In the rows, zero is written as 128.
Rows swapped in pairs by one turn or mirror: which row each one swaps with
bipak: [128  90 147  90 117 127  98 145 156 146 151  98 144 172 136 136 126 113]
Gam: [132 116  93 122 152 108 107 111 123 120 121 120 153 137 150 118 110 106]
goses: [123  93 113 144  84 147  80 112 161 142 153 133 145 157 140 122 148 131]
Vunum: [162 109 114 113  96 107 133 119 119 116 139 142 125 144 144 135 129 113]
moku: [126  99 114 136  76 136  94 107 149 125 150 150 136 154 140 134 156 128]
Fakal: [103 131 131 127 146 157  86  85 142 127 140 117 132 145 112 124 128  98]
nimir: [ 93 127 138 113 149 163  76 111 149 127 130 124 130 148 123 133 115 109]
Dovu: [140 116  95 121 133 112  88 118 126 113 108 143 157 142 138 111 114  89]
pabu: [125 107 152  97 109 145 105 146 157 141 158 103 143 163 123 151 114 107]
pame: [120 140 139 109 104 120 118 152 172 137 135 127 169 142 165 117 112 136]
Rasal: [132 123 101 144 138 103 104 112 122 113 108 133 155 129 143 112 111  94]
Zaser: [160 123 107 117 111 113 122 109 153 102 138 120 162 137 155 163 121 114]
lete: [118 149 126 123  98 121 126 140 149 136 129 132 163 147 164 111 133 146]
kopi: [151 102 105 110  96 114 132 114 129 120 151 134 128 143 150 153 141 114]
dazi: [129 143 129 119 105 128 124 137 164 135 133 125 150 137 170 103 112 150]
dami: [133 110  91 126 149 102  94 126 132 125 114 131 153 142 134 119 121  88]
pup: [127 100 148  88 113 136 117 146 148 139 148  96 150 165 137 136 128 104]
vabi: [151 110 113 106  94 125 140 110 129 120 156 137 127 136 136 147 120 105]
Vaf: [136 119  96 128 148 111  94 112 126 113 112 128 162 136 140 119 107  85]
vepuz: [127  90 122 119 137 133 110 109 171 128 110 149 133 176 121 142 126 150]
dip: [100 140 133 113 149 157  83 100 140 123 135 116 132 148 119 138 122  99]
rabiv: [157 116 121 111  93 115 130 109 128 123 161 135 124 130 131 137 119 120]
pote: [107 131 125 112 145 164  80 101 136 131 147 106 137 144 112 129 116 106]
tav: [129 116 144  86 105 143 112 154 150 143 156  99 149 157 132 129 120 111]
Gabi: [124 156 127 132 100 121 133 127 148 128 128 140 161 135 159 110 129 142]
Kigu: [129 119  98 119 159 113 100 108 135 121 109 136 158 141 146 108 104  90]
resub: [107 151 128 116 149 156  94 106 149 132 138 118 126 138 109 137 123 108]
mip: [166 103 109 114 109 103 130 114 124 121 141 135 136 140 144 134 129 100]
doli: [105 108 120 139  92 145  89 115 168 130 158 134 138 160 144 133 161 123]
Sel: [130 112  94 125 146 116  89 129 146 119 103 127 154 147 146 114 104  91]
muto: [130 144 116 115 100 122 125 148 165 118 136 143 162 139 160  99 113 132]
niti: [140 123 142  87 102 157  89 127 144 109 135  96 151 171 120 136 146 117]
Pedib: [ 95 146 140 122 146 146  83 101 152 134 133 113 134 141 130 147 126 105]
nepet: [120 102 120 101 128 137 111 112 175 116 109 153 135 166 126 124 130 147]
parun: [129 154 132 117 102 138 119 155 166 141 137 136 164 139 145 117 122 136]
Ginen: [136 133 132 149 109 114 121 108 165 138 137 128 174 139  99 112 128 127]
Farek: [127 113 155  90 122 152 106 134 155 145 154 106 135 161 127 140 124 102]
firub: [108  94 114 133  91 150  78 125 172 138 147 141 162 164 138 130 140 127]
noke: [124 103 105 142  92 133  97 125 158 140 145 156 140 162 145 145 161 131]
von: [132 130 131 156 113 112 127 116 168 131 135 116 178 134 106 123 132 125]
Puf: [115 104 119 108 137 127 110 106 184 127 115 153 135 172 134 125 134 145]
ruru: [146 134 141 154 116 121 120 113 167 131 130 117 183 132 113 126 130 127]
birur: [132 108 102 125 146 108  90 113 122 115 106 135 159 140 144 117 121  89]
ledu: [100 142 139 112 147 155  86  97 144 124 137 122 134 132 118 139 117 102]
bufip: [134  97 127 106 128 140 100 108 176 118 108 149 141 169 131 127 138 151]
bap: [106 150 129 135 137 151  93  99 139 125 134 117 120 138 116 126 128 104]
Kogi: [137 103 137  90 110 158  89 128 154 119 138 102 156 163 115 143 144 120]
Vuk: [161 123 109 115 113 114 136 109 146 101 131 117 154 123 148 157 127 123]
mevag: [140 132 142 151 117 124 131 122 155 136 126 118 173 144 100 118 118 132]
nekag: [108 103 103 129  82 146  85 121 164 137 154 149 156 154 137 137 135 135]

mip pairs with Farek
bap pairs with Sel
goses pairs with dazi
Vunum pairs with pabu
birur pairs with ledu

